0: [184 143 149  95 163 169 192 185 240  80 130 100  70  98 195]
1: [105  94  73 110 123 127 114  87 111 133 169 119 148 146 179]
2: [115  89 191 155 141  12  72  61  98 146 192 138 166 153 158]
3: [ 56 102  91 164 122  12 117  61  72  62 174 182 172 172 137]
4: [160 147 129 186 162 239 123  84 155 152 105 154  95  58 133]
5: [195 184 139 193 174 137 192 213 155  96 103  74  41  69 192]
6: [104 142 123  90 118 139 112 146 170 151 102 159  51 147  90]
7: [172 125 164 118 178 145 176 214 151 135  74  95  75  99 129]
8: [152 134 174 111 213 118  77  54   1 134 131 157 124 155  79]
9: [ 98 173 148  97 138 196 174 201 223  92  92  84  98 109 148]
10: [ 47 156  97  94  84  67 135 104  86  94 173 150 142 129 126]
11: [195 177 150 148 176 233 169 218 237 128  58  67  70  50 157]
12: [133 105 153 140 147 103  53  84  73 146  88 154 162 129 102]
13: [154 149 177 141 203 219 160 255 193  91  97  70  57 115 141]
14: [ 90 109  90 119 114  74 107  59  31 163 151 140 183 133  92]

[130 108 159 143 153 106  50  75  58 154  84 157 160 132 105] 12 8
[137 138  84 141  74 106 139  88 137 122 125 139 158 130 166] 1 10
[112 178 149 105 147 208 177 226 240  91  75  70  85  93 144] 9 13
[141 137  84 143  67 113 145  99 147 119 120 138 139 121 171] 1 10
[121 126 129 143 139 166 123 158 124  89 128  91  74 161 104] 6 7
[136 120 167 126 104  37 120 104 101 192 148 123 151 121 166] 2 12
[189 169 153 148 175 215 155 201 216 133  70  82  76  64 146] 11 13
[153  90  98 144 154 118 112  79 114 143 193 149 162 168 125] 1 14
[130 130  77 137  70 112 136  86 140 125 137 141 152 133 158] 1 10
[142 112  96 100 161 106 113  68  90 192 175 183 239 204  74] 14 12
[139 173 140 132 112 142 133 140 134 124 126 121  96  88 133] 6 7
[143  67  56  63 147 127  92  91 145 137 168 139 196 157  76] 1 14
[107 138 119 100 122 132 115 151 166 150 105 147  59 140  93] 6 7
[102 140 119  87 117 133 100 130 155 149 113 153  73 151  95] 6 1
[143 119 165 144 161 117  85 102 106 149 139 164 123 145  88] 12 8
[144 129  88 145  70 123 143 108 140 121 113 130 127 119 165] 1 10
[190 180 132 182 176 141 192 214 152  97 109  78  60  90 184] 5 7
[ 80 161 136 138 155 141  61 128  62 148  66 116 150 105 156] 12 1
[199 194 140 199 178 146 204 242 164  80  96  59  25  67 204] 5 13
[100  90 126 137 115 130 160 146 164 180  94 161 104 136 136] 6 1
[ 17 101 135 107  36  78 137 120 131  78 195 132 118 167 130] 10 1
